Some points, one per row:
-43  25  20 -34   2 -12 -14  55   4 -11  26  24 -31  35  19 -15   9  -6  -5 -49 -13  20  28 -38 -44  -7  37 -39  23  -9
-26  57  32 -89  29 -75 -15  12 -10 -36  34   2 -34  58  48 -14 -31 -70  54   8  -6 -42 -43 -14  13 -23  48 -23  11 -51
 -7   1  -7   2  -8   3   1  -7   0  -3   7   5  16   3   0   9   3  13 -15   1   4 -10  -8   6 -15  -7  -4   1  -5  -6
  9   1   7  -8   8 -11  -2  -7  -2   0  -5  -9  -8  -3   3  -4  -9 -17  16   7  -3  -3  -7   2  19   3   2   4   0   0
 30   3  -8 -10  13 -23   6 -53 -10  -8 -10 -21  20  -8   3  13 -21 -26  29  53   9 -42 -52  31  47  -7 -18  29 -22 -14
  3   3  28 -21  19 -16 -14  23  -1   4  -9  -4 -46   0   8 -20  -8 -33  32 -22 -17  27  21 -21  21  16  25 -13  15  11
-23  48  31 -77  26 -65 -14  15  -9 -29  29   2 -34  48  41 -14 -27 -62  48   3  -9 -32 -32 -17  11 -17  44 -22  11 -40
-29   5   9  -5  -7  12  -9  49   7   2  12  20 -23  12   4 -12  15  12 -15 -47 -10  36  41 -31 -40   3  21 -30  19  10
 17 -52 -12  73 -19  68   5  19  12  37 -36   2  -2 -53 -41  -2  30  54 -40 -35  -7  69  67  -8 -15  34 -26   5   7  58
-11  33  31 -61  26 -47 -14  24  -6 -17  13  -1 -47  33  30 -24 -23 -58  53  -9 -12  -5  -8 -21  21  -3  40 -23  15 -19
 30 -20 -23  34  -5  15  16 -47  -2   6 -17 -15  38 -24 -17  18  -3  16  -6  44  15 -25 -27  35  25  -1 -35  33 -21   2
 11 -12  29  -6  17   1 -18  31   3  15 -25  -6 -55 -17  -1 -25  -2 -27  30 -40 -23  55  46 -28  24  31  20 -15  21  34
 24   4   5 -16  17 -27   2 -36 -10  -6 -10 -22   0  -4   4   3 -22 -32  31  38   2 -29 -36  21  47   0  -5  20 -11 -13
Then 12 other points, each followed by its number:
 30 -22 -16  29  -4  15   9 -41  -3  10 -22 -15  26 -29 -17  13   0  12  -5  28   9  -8 -14  26  26   8 -30  28 -17  14 0
 10  28   0 -36  17 -46   4 -41 -11 -23  16 -13  16  21  19  10 -26 -38  32  51  10 -61 -64  22  34 -23  -1  15 -16 -38 1
-20   9  27 -25   9  -9 -17  48   3   0   4  11 -46  13  13 -22   2 -18  12 -47 -19  40  39 -35 -14  13  33 -29  23  12 2
 11 -41 -18  64 -23  56   7   3   9  28 -25   3  18 -41 -34   9  28  56 -46 -21   0  41  43   2 -22  21 -29  10  -2  42 3
 14   6  16 -18  17 -21  -5  -7  -5  -3  -7 -12 -23   0   8 -10 -18 -35  36   9  -4  -4 -11  -1  34   4   9   3   2  -1 4
  1 -12 -44  46 -28  31  22 -41   2   2   8   7  73  -9 -18  33  17  56 -54  34  26 -38 -28  35 -29 -21 -42  26 -27 -11 5
 28 -41 -18  58 -13  45   9 -18   4  25 -31  -9  20 -45 -32   9  15  36 -24   4   3  27  22  15   9  19 -35  22  -9  36 6
 -9 -25 -15  43 -21  45   6  22   9  19  -6  12  12 -17 -22   5  29  51 -46 -28   1  34  41  -7 -38  10 -13  -5   5  24 7
  1  -6 -52  42 -30  26  28 -53   0  -6  15   6  87  -1 -17  39  12  60 -54  54  32 -60 -46  47 -28 -28 -47  32 -33 -27 8
  9 -19 -42  47 -28  35  23 -45   0   4   1   0  73 -17 -22  33  14  55 -51  38  24 -34 -27  38 -20 -17 -46  29 -28  -5 9
 17  33  27 -65  36 -68  -9 -25 -13 -22   3 -22 -31  21  32 -10 -41 -80  74  36  -6 -41 -52   8  65  -6  24   5  -3 -31 10
-23  -4   2   9 -12  21  -4  40   6   8   7  18 -12   3  -3  -6  17  24 -25 -41  -8  35  41 -24 -38   8  11 -22  14  13 11
Which three of these numbered points are nearest to each point below, looking only along the 3 directions in which the first points spread most? Their numbers follow each, nearest first.
-32  -7 -23  33 -32  43   8  25  10   5  18  27  33   5 -12  12  33  63 -64 -28   9  13  29  -9 -69 -10 -10 -14   1   4 > 7 11 3
 18   2  13 -17  17 -21  -4 -14  -4  -2 -11 -15 -17  -4   6  -8 -17 -32  35  16  -4  -7 -14   6  38   6   6   8  -2  -2 > 4 1 0
-12  -4   8   2  -4  10  -5  30   4   6  -1   9 -18   0  -1 -10   9   8  -8 -30  -8  28  31 -20 -18   7  12 -16  13  12 > 11 2 7
 26  25  28 -56  38 -64 -10 -28 -13 -18  -5 -28 -34  11  26 -11 -43 -83  78  38  -5 -34 -49  10  73  -1  19  10  -2 -22 > 10 1 4
-10  30 -17 -24  -4 -28  11 -33  -6 -28  32   3  43  34  17  18 -15  -6   0  51  21 -73 -64  28  -6 -37  -8  12 -20 -52 > 1 8 5
-18  11  57 -45  28 -21 -31  80   5   6  -7   7 -99  14  20 -45  -3 -53  45 -76 -36  74  66 -61   5  31  60 -46  43  26 > 2 11 4
 29 -11  14  -3  17 -10  -3  -9  -4   7 -24 -19 -28 -19  -3 -13 -15 -31  38   8  -8  13   0   1  47  19   2   8   2  16 > 4 0 2
  2  -7 -35  28 -20  21  16 -33   0  -1   9   4  54  -5 -12  25  11  39 -37  28  20 -33 -23  26 -19 -17 -30  19 -20 -12 > 5 9 8
 16  -1  23 -17  20 -17 -10   6  -2   5 -18 -13 -39  -9   4 -18 -14 -39  40  -7 -13  21   9 -10  36  18  13  -2   9  13 > 4 2 11
 -1  20  17 -39  17 -35  -7   0  -6 -11   5  -5 -22  16  20 -10 -18 -39  36   5  -8 -11 -16  -7  22  -3  20  -7   4 -15 > 4 10 1
 -5 -18 -10  34 -16  35   3  13   8  14  -6  10  11 -14 -16   3  20  36 -31 -22   0  27  29  -6 -26   6 -12  -3   1  22 > 7 11 3
  6   9  16 -22  16 -20  -7   9  -2  -3  -3  -6 -29   5   8 -15 -10 -31  32  -2  -8   5   1 -11  22   6  15  -7   8  -1 > 4 2 11
 42 -72  -9  86 -13  73   3   4   9  52 -62 -15 -11 -79 -50  -6  27  47 -26 -32 -13  86  75  -1  17  54 -35  17   4  78 > 3 6 7
 24 -13  14   3  14  -5  -5  -5  -2   9 -24 -16 -25 -20  -5 -10  -9 -23  27   1  -9  19   8   0  39  19   1   8   3  18 > 4 0 2
  9 -15   0  21  -2  15   0   5   3  11 -11  -3  -9 -16 -10  -3   5   7  -1  -7  -4  21  19  -3   4  11  -6   4   3  16 > 11 6 0
-12  17 -36   4 -18  -2  20 -44  -4 -20  30   5  69  21   3  31   0  27 -33  52  28 -72 -60  37 -24 -38 -26  20 -27 -45 > 8 5 9
 -2 -21   2  26  -8  30  -4  22   7  16 -14   4 -11 -19 -15  -7  17  21 -19 -34  -7  43  41 -16 -16  17  -2  -9  11  30 > 11 7 3
